0: tensor([-12, -15, -12, 23, 16, 16, 49, -15, 13, 7, -10, 24, 64,
        -26, 17, 10])
1: tensor([-54, -6, 3, -3, 24, 0, -3, 13, 7, -30, -28, 6, -41,
        43, 10, -12])
2: tensor([-76, -10, -14, -3, 8, 6, 29, 22, 6, 7, -22, 31, -16,
        5, 24, -15])
3: tensor([-9, 15, -14, -3, -3, -16, 14, 19, 12, 15, 10, -28, 20,
        -6, -12, 7])
4: tensor([-10, 4, -12, 21, 35, -16, 30, -15, 13, 16, -25, 20, -2,
        -14, 26, 31])
5: tensor([24, 8, -14, 6, -12, 11, 10, 17, -7, 1, 10, -14, 8,
        13, -9, 27])
6: tensor([22, -10, 22, -11, 25, 8, -8, -22, 26, -5, 10, -11, -22,
        17, -1, -47])
7: tensor([3, 6, -12, 28, -3, -13, 18, -26, 14, 10, 13, -2, 8,
        11, 34, 12])
8: tensor([-2, -10, -14, 36, -2, 6, 13, -9, 3, 14, 16, 23, 46,
        -28, 21, -21])
9: tensor([-10, 18, -39, 56, -27, -9, -1, -17, 21, -9, 12, 10, -48,
        84, 36, 20])
10: tensor([49, 4, 12, -30, -39, 26, -42, 1, -46, -4, 16, -11, 57,
        -57, -46, -19])
11: tensor([-21, 17, -28, 24, -51, -51, -28, 6, 5, -29, 69, -39, -55,
        70, 19, 17])
12: tensor([-1, -2, 17, -41, -8, -9, -3, 27, -1, 34, -21, 4, 8,
        -57, -40, -4])
13: tensor([2, 9, 2, -7, -51, 8, -5, -26, 3, 0, 17, 2, -18,
        40, -1, 0])
14: tensor([-4, -11, 21, -37, 31, 8, -29, 40, -3, 4, -33, -4, -19,
        -28, -46, -27])
15: tensor([42, 25, -8, -19, -9, -23, 20, -27, -8, 16, 3, -4, 32,
        -4, 2, 24])
16: tensor([0, -1, -32, -37, 21, -15, 15, -2, -8, 21, -26, 53, 38,
        -33, -11, 8])
17: tensor([-42, -26, 17, -7, 4, 22, -5, 38, -24, -11, 8, -34, -19,
        -8, -16, -23])
18: tensor([-10, 6, 1, 11, -28, 34, 0, 18, 12, 18, 2, 16, 7,
        6, -16, -22])
19: tensor([43, 6, -26, 78, 16, 8, 17, -17, 10, -18, 17, -10, 32,
        18, 47, 17])
20: tensor([34, -2, 3, 15, -14, -11, -17, -25, -3, -26, 33, -9, -8,
        31, 12, 11])
21: tensor([37, 5, 23, 55, 2, 6, -13, -27, 8, -12, 12, -50, -25,
        32, 32, 15])
22: tensor([-45, -8, -35, -74, 51, -71, 49, -7, 0, 31, -28, 42, 67,
        -39, -3, 42])
23: tensor([29, -23, -5, 36, 4, 10, 14, 12, -19, 5, 20, -20, 28,
        -43, 23, 20])
24: tensor([-7, -12, -12, -14, 13, -10, 9, -5, 4, -5, -12, 39, 15,
        -18, 0, -5])
25: tensor([40, 13, 1, 24, -29, -10, 26, -58, -13, 36, 13, 11, 52,
        -42, 51, 53])
26: tensor([-56, -28, -10, 49, -2, -20, -20, 16, 4, -49, 47, -50, -37,
        40, 10, -17])
27: tensor([-31, 9, -5, -37, -24, -59, -31, 29, -19, 10, 32, -15, -28,
        -36, -22, 4])
28: tensor([-14, 3, -16, 19, 7, -2, 42, -19, 4, 17, -4, 9, 62,
        -39, 26, 11])
29: tensor([-5, -23, 1, 4, 6, 4, 0, 10, -19, -5, 13, 8, 9,
        -46, 14, -5])
30: tensor([-6, -16, -9, 35, -19, -2, 0, -15, 6, 4, 20, 15, 35,
        -33, 34, -22])
31: tensor([-38, -4, 11, 3, 8, 5, 19, 7, 9, -4, -24, 15, -34,
        19, 24, 4])
32: tensor([34, -8, -19, 42, -26, -5, -18, -22, -31, -9, 36, -3, 3,
        -22, 43, 30])
33: tensor([-10, -10, 27, -24, 61, 23, 10, 25, -9, -8, -49, -24, 22,
        -18, -28, -6])
34: tensor([-9, -12, 11, -26, -13, -9, -7, 24, -22, -1, 14, -39, 11,
        -28, -26, 25])
35: tensor([7, 4, 27, -2, 0, 29, 16, -7, 7, 10, -34, -18, -17,
        13, -14, 17])
36: tensor([24, -2, 30, 1, -14, -3, -20, -32, 1, 17, -5, 37, -47,
        -15, 42, 0])
37: tensor([45, 10, 6, -22, 27, -7, 22, -39, 17, 9, -16, 8, 48,
        -33, 1, 0])
38: tensor([44, 10, -4, 49, 36, 10, 27, -14, 36, 23, -14, -30, 0,
        19, 3, 7])
39: tensor([-14, 9, -22, -26, 10, -31, 13, 2, 0, -7, -10, 21, -3,
        11, -3, 10])
40: tensor([31, -21, 30, 20, -11, 42, -23, -30, -25, -15, 3, 2, 24,
        -41, 10, -23])
41: tensor([62, 20, 31, -34, -19, 24, -18, -25, -7, 8, 7, -19, 3,
        1, -35, -3])
42: tensor([-1, 1, -17, -17, -9, 2, -12, 25, 8, 10, -5, 20, -19,
        8, -24, -26])
43: tensor([-43, -13, -22, 4, -3, -20, 20, -29, -4, -6, 11, 49, 5,
        2, 49, -2])
44: tensor([0, 9, 19, 3, 23, 30, 36, 3, 19, 25, -41, 6, 21,
        15, -14, -14])
45: tensor([-5, 9, 28, -53, -18, -14, -4, 21, -2, 54, -20, 12, 9,
        -68, -33, 4])
46: tensor([50, 2, 42, 54, 18, 52, -7, -23, -4, -32, -14, -28, -56,
        46, 12, 37])
47: tensor([-9, -2, 18, 19, -13, 14, -27, 18, -25, -16, 6, -25, -14,
        -1, 3, 9])
48: tensor([23, 10, 28, -49, -16, 34, 5, 3, -14, 42, -30, 33, 81,
        -87, -48, -16])
49: tensor([-20, -1, 10, -27, -39, -17, -24, 7, -11, 7, 21, -3, -37,
        -6, 4, -7])
50: tensor([13, -3, 26, -28, 18, -2, -14, 6, -1, -19, -26, -38, -48,
        19, -36, 10])
51: tensor([-4, -26, 29, 14, 36, 20, 18, -4, 2, -24, -23, -21, -4,
        1, 9, -7])
52: tensor([-12, 27, 40, -29, -24, 24, 3, -25, 17, 16, -19, 14, -4,
        26, -17, -28])
53: tensor([16, 11, 60, -60, -12, 35, -6, -7, 4, 50, -54, 42, -10,
        -49, -30, -22])
54: tensor([-22, -10, 22, 2, 21, 37, -3, 19, 10, -35, -12, -31, -3,
        36, -35, -19])
55: tensor([10, 17, 17, -27, -17, 32, 5, -36, 12, 30, -41, 57, 0,
        -6, 15, -24])
56: tensor([38, 13, 11, 48, -18, -3, 0, -51, 4, 15, 9, -16, 4,
        6, 37, 42])
57: tensor([7, -3, 14, -51, 43, 3, -5, 9, -6, -5, -40, 7, 18,
        -26, -47, -11])
58: tensor([-49, 16, -31, -1, -5, -51, 5, 23, 7, -16, 17, 14, -9,
        19, 18, 28])
59: tensor([41, 2, 12, 16, 3, 17, -17, -8, 11, -14, 29, -22, 2,
        18, -15, -16])
60: tensor([81, 3, 18, 24, -38, 14, -30, -19, -28, 7, 26, -16, -2,
        -49, 1, 21])
61: tensor([2, 5, 6, -3, 21, -26, 0, 23, -2, -7, -1, -41, -21,
        1, -12, 10])
62: tensor([5, -2, 44, -72, -9, 4, -13, 7, -2, 39, -24, 18, -15,
        -37, -47, -17])
63: tensor([-27, 7, -25, 12, -8, -9, 16, 13, 2, 1, 23, -20, 34,
        13, 5, 20])
64: tensor([-21, -1, -20, 26, -8, -5, -10, 32, -14, -22, 13, 14, -23,
        23, 9, 6])
65: tensor([44, 17, 10, 53, -32, 0, -1, -37, 2, 2, 25, -30, -6,
        17, 44, 23])
66: tensor([23, -15, -13, 28, 11, 12, -9, -27, -5, -34, 35, -13, 13,
        16, 26, -2])

tensor([-4, 14, 18, -28, -9, 21, 1, -14, 18, 15, -14, 15, 2,
        8, -28, -24]) 52 18 42
tensor([-8, 9, -25, 19, -18, -6, 16, 3, 5, 4, 19, -26, 15,
        19, 0, 17]) 63 3 5
tensor([31, 9, 1, -6, -7, -31, -28, -9, 18, 25, 2, 15, -41,
        -18, 1, -3]) 36 49 42
tensor([-10, 21, -35, 40, -12, -14, 1, -8, 22, -7, 10, -1, -50,
        78, 23, 10]) 9 64 13
tensor([53, -12, 33, 40, 30, 39, -29, 2, -2, -36, -8, -39, -31,
        29, -21, 10]) 46 59 21
tensor([8, 5, -12, 24, 3, -21, 17, -27, 17, -4, 21, -10, 7,
        22, 29, 7]) 7 20 66
tensor([-24, -15, -5, 35, 16, -7, -38, 10, 24, -22, 25, -13, -49,
        38, 16, -41]) 26 64 1
tensor([19, -8, 14, -21, 19, -10, -10, -23, -3, -13, -8, 17, -7,
        -25, -1, 6]) 24 29 39
tensor([-4, 14, 45, -75, -14, -24, -18, -18, 9, 37, -33, 23, -46,
        -14, -20, -5]) 62 53 45
tensor([-18, -4, 21, -1, 2, 25, -7, 14, 4, -31, 7, -42, 2,
        27, -39, -20]) 54 17 47
tensor([24, 20, 34, -21, -20, 0, -25, -1, -8, 2, -15, -23, -41,
        -8, -23, 7]) 50 41 35
tensor([-9, -7, -45, 14, 9, -68, 2, -3, -2, -19, 36, 15, -23,
        5, 47, 12]) 58 43 7
tensor([30, 5, 20, -37, -11, 44, 17, 0, -2, 36, -31, 31, 76,
        -66, -46, -16]) 48 12 45
tensor([54, 4, 0, -36, -30, -21, -35, -31, -13, 10, 35, 5, 30,
        -51, -25, -16]) 10 41 60
tensor([18, -2, 34, -25, 25, 4, -31, 8, 2, -26, -23, -45, -47,
        17, -42, -3]) 50 61 54
tensor([-2, 1, -28, -8, -18, -6, -24, 29, -43, -12, 13, 22, 28,
        -31, -20, 1]) 29 34 24
tensor([65, 24, -5, -24, -9, -14, 0, -8, -11, 5, 13, -34, 38,
        -18, -32, 16]) 15 41 5
tensor([-101, 6, -62, 33, 13, -68, 55, 12, 4, -2, 5,
        13, -14, 52, 77, 30]) 58 43 2
tensor([15, 2, -2, 13, 26, -15, 27, -19, 17, 36, -37, 32, 12,
        -38, 27, 27]) 4 28 24
tensor([-21, 18, 16, -17, -34, -5, -13, 0, 9, 14, 18, -22, -24,
        7, -17, -15]) 49 13 42
tensor([11, 5, 40, -27, 22, -6, -29, 6, 10, -27, -32, -59, -60,
        32, -53, 6]) 50 61 54
tensor([-42, -19, -17, -9, 5, -28, 19, -31, -18, -9, 3, 39, 6,
        0, 42, 3]) 43 24 39
tensor([58, 2, 6, -20, 28, -9, 33, -45, 17, 3, -23, 7, 67,
        -29, 8, 9]) 37 15 28
tensor([3, 10, 0, -29, -15, -9, -15, 13, 2, 43, -9, 36, -27,
        -33, -1, -35]) 42 12 49
tensor([-42, 1, 7, 5, 22, 7, 1, 0, 3, -33, -41, 6, -49,
        50, 13, -8]) 1 31 64
tensor([-9, 8, 26, -18, -19, 30, 13, -22, 18, 11, -24, 16, -13,
        19, -3, -19]) 52 35 55
tensor([49, 0, 12, 69, 14, 19, -1, -18, 8, -31, 20, -53, -20,
        51, 27, 1]) 21 46 65
tensor([15, 10, -13, 19, -7, 16, 18, 8, 3, 2, 7, -24, 27,
        25, -6, 7]) 5 63 3
tensor([-2, 5, -1, -33, -10, -2, -11, 34, -5, 28, -6, 0, 18,
        -45, -36, -3]) 12 45 34
tensor([23, -1, 1, 18, -4, -14, -12, -36, 5, -19, 29, -7, -4,
        25, 18, 11]) 20 66 7
tensor([-19, -15, -61, 48, 22, -4, 14, 30, -1, -34, 13, 15, -13,
        65, 31, 23]) 64 9 58
tensor([56, 23, -7, 26, 5, 34, 22, -16, 24, 20, -12, -20, 21,
        43, -7, 7]) 38 5 59
tensor([5, -8, -8, -22, -9, -7, -31, 43, -21, -25, 27, -26, 5,
        -18, -55, 0]) 34 61 47
tensor([13, -15, 0, 9, 2, 1, -26, 12, 11, -21, 40, -38, -16,
        5, -27, -23]) 59 61 47
tensor([26, -22, -9, 41, 5, 5, 9, 12, -10, 3, 19, -28, 11,
        -24, 16, 16]) 23 5 29
tensor([40, 5, -9, 40, 30, 5, 14, -6, 43, 17, 2, -30, 1,
        22, -2, -9]) 38 59 7
tensor([34, 15, 5, 60, -12, -2, -29, -9, 19, -7, 30, -16, -51,
        27, 23, 1]) 21 65 20
tensor([9, -9, -5, -13, -18, 28, 9, 7, -16, -10, 6, -6, 53,
        -7, -21, -3]) 5 18 3
tensor([-84, 0, -41, 16, 8, -6, 34, 14, 38, -9, -6, 37, -3,
        40, 22, -17]) 2 31 1
tensor([18, 2, 28, 2, -32, 38, -26, 0, 1, -8, 17, -50, -22,
        32, -42, -10]) 59 47 41
tensor([-6, 17, 4, 6, -5, 29, 8, 14, 23, 14, 2, 16, -11,
        11, -7, -24]) 18 42 44
tensor([6, -8, -4, -18, -6, 5, -30, 40, -14, -16, 17, -28, 1,
        -12, -40, 5]) 34 47 61
tensor([-6, -15, 5, 24, 12, 59, -15, 31, -5, -16, 11, -16, 8,
        17, -22, -48]) 54 18 17
tensor([12, 12, -7, -5, 49, -4, 60, 4, 1, 21, -54, 11, 38,
        -14, 7, 47]) 4 0 44
tensor([44, 5, -18, 33, 2, -3, 1, 26, -20, -18, 7, -41, 11,
        22, -2, 46]) 5 61 20
tensor([38, 1, 1, -24, 11, -16, 3, -37, 8, 10, 4, 10, 36,
        -36, -2, -13]) 37 15 24
tensor([43, -3, 11, -25, 25, -10, 13, -35, 12, 5, -11, 4, 42,
        -31, -2, -6]) 37 15 24
tensor([-23, -29, -5, 20, -6, -3, 3, 0, -14, -5, 15, 10, 0,
        -37, 26, 3]) 29 30 8
tensor([3, -2, -2, -5, -6, 14, -24, 32, 1, -4, -6, 6, -29,
        1, -24, -44]) 42 18 14
tensor([2, 24, -40, 13, -16, -25, 20, -19, 9, 21, 15, 20, 15,
        21, 23, 14]) 7 63 39
tensor([20, 12, 77, -3, -35, 44, -11, 3, -25, 13, -31, -36, -38,
        -17, -13, 21]) 35 47 41
tensor([14, 8, -33, -38, 34, -12, 34, -3, -5, 14, -32, 59, 47,
        -37, -7, 9]) 16 24 37
tensor([-24, -3, -35, 16, 2, 0, -7, 24, 18, -25, 30, -11, -19,
        57, -2, -31]) 64 26 1
tensor([4, 7, -17, 20, 9, 6, 0, 37, 11, 12, -18, 27, -14,
        -3, 5, -9]) 42 18 64
tensor([-89, -3, -22, 4, 16, -10, 48, 13, 4, -2, -33, 61, -11,
        15, 42, -10]) 2 43 31
tensor([-6, -15, 23, 13, -9, 22, -31, 20, -37, -25, 2, -32, -14,
        2, 2, 2]) 47 17 34
tensor([91, -14, 34, 11, 21, 65, -18, -38, -35, -27, -19, 3, 22,
        -12, -18, -2]) 40 41 59
